One turn moves each row of this set onto another row. After a few examples, where does it send each row asked below?
q_29: [ -2  -2 -13 -10 -22  14   5   3 -20  -6 -13  13 -15  -7]
q_476: [ -7  -7   9 -18  -2 -22  10   0  23 -13   4  12  14 -20]
q_401: [ 29  22   7  -1  11 -18  -5  10   1  -8  -7  29 -11   9]
q_432: [ -9  12 -17 -17 -30  17   5  -8  -2  -8 -14  11  -6  -4]
q_862: [-13  10 -14 -10 -25  11  -3  -1 -18  -5 -19   5  -1  -7]
q_298: [ -5   9  -6 -10  -4 -23   7  -5  36  -7   5  14  17  -9]
q_134: [ 25  13  16 -23 -11 -18  12 -15   8 -21 -16  23  13  -6]
q_2: [ 37  23   2   6  18  -1  -4   3  -3  -9 -14  15  -4   1]
q_579: [-13  -1  10  -9  -3 -21  12  -6  29  -9  -5   9  10 -22]
q_817: [-10   3 -12 -11 -25  14   6  -7 -13  -9 -22   3  -4  -7]
q_10: [ 23  32  -1  13  18 -10  -4  -1   6 -14 -21  14  -5   4]
q_881: [ 17   8 -16  13 -18 -12  10   2 -13  -3  -4  38   5   3]
q_990: [-18   9 -11  -8 -22  10  -4  -1 -21 -14 -17  11  -7  -6]
q_570: [ -8   1   2   0   3 -24   8  -1  28  -9   4   8  21 -17]
q_425: [  4  -8  -6  -8  -8   0   9 -20   6 -20  12  23 -19 -24]
q_951: [ 28  35   1   9   3 -13   1   8  14  -1 -13  23  -8   3]
q_26: [  6  13 -16  13 -14 -19  12 -12  -4  -7 -23  33 -12   8]
q_365: [ -6  13 -11  -5 -29  15   3  -2  -3  -3 -13  12 -24  -9]
q_452: [-12  -4  14  -8   5 -25  -1  -9  22  -7   3  24  13  -6]
q_872: [ 28  21   9   4  17   0 -10  -4  -3  -5 -11  30  -9   7]
q_880: [ 29  30   5   9  13 -11   5   7   7  -8 -21  22  -5   1]
q_472: [ 13  27  23  -2 -13  -8  14 -10  16 -26 -13  29  12 -17]
q_752: [ 31  36 -10   1   8   3  -1  -1  11 -10  -7  22 -10   6]
q_265: [  1  -2  -4 -13 -25  13  -4   1 -18  -1  -8  16 -18  -6]
q_62: [ -8   7 -13   1 -19  18  -2  -9 -13  -4 -21   1  -8  -9]
q_65: [ -7   0 -14  -8 -16  16  -3  -1 -21 -18 -10   8  -9  -5]
q_327: [-16   5   7  -1   0 -18   4  -8  27 -15  -4   3  18 -19]
q_678: [-11   8   9 -15 -14 -24   8  -5  34  -5  -5   8   7 -16]
q_848: [-14   4  -2  -4   5 -25  -1  -2  24 -10   8   8  15 -20]
q_78: [ 32  23  -3   6  18  -9  -6   9  -4 -16  -7  17   5   5]
q_294: [ 33  24   3   1  15 -14   3  11   1 -14 -13  25  -4   5]
q_279: [ 30  33   6   3  17  -2 -11   5  -1 -11 -12  16  -2  -5]
q_540: [ 28  35   0  -2  18  -6  -9   1   1 -16 -15  13  -9  -1]
q_404: [-14   1   3 -11 -22  17  -4  -9 -16  -7 -13  21  -5  -4]
q_352: [ 29  31  -2   8  17  -1   0   1   3 -18 -15  16 -12   2]
q_952: [ -8  -7   4 -17   3 -24   1  -5  18 -18   2   4  20 -13]
q_617: [ 11  -6  -3  -1 -13   3   8 -27  12   5   0  14  -9 -29]
q_116: [ -8   5 -11  -1 -24  17   7  -1 -13  -4 -20  12 -18 -11]
q_17: [-13  -2   0 -10   7 -28  -4  -7  22  -6   3   6  13 -16]
q_733: [ -9  -5   4  -9   8 -30   6  -6  23 -13   0   9  14 -10]
q_223: [ -9  -4  17 -19 -10 -24   2   3  21 -12   8  18  11 -14]
q_942: [-14   2  -6  -8 -23  17   4   0 -19 -16 -14  11  -4  -8]

q_617 moves to q_134
q_352 moves to q_942
And these:
q_294 moves to q_116
q_298 moves to q_872
q_540 moves to q_990
q_952 moves to q_10
q_951 moves to q_265

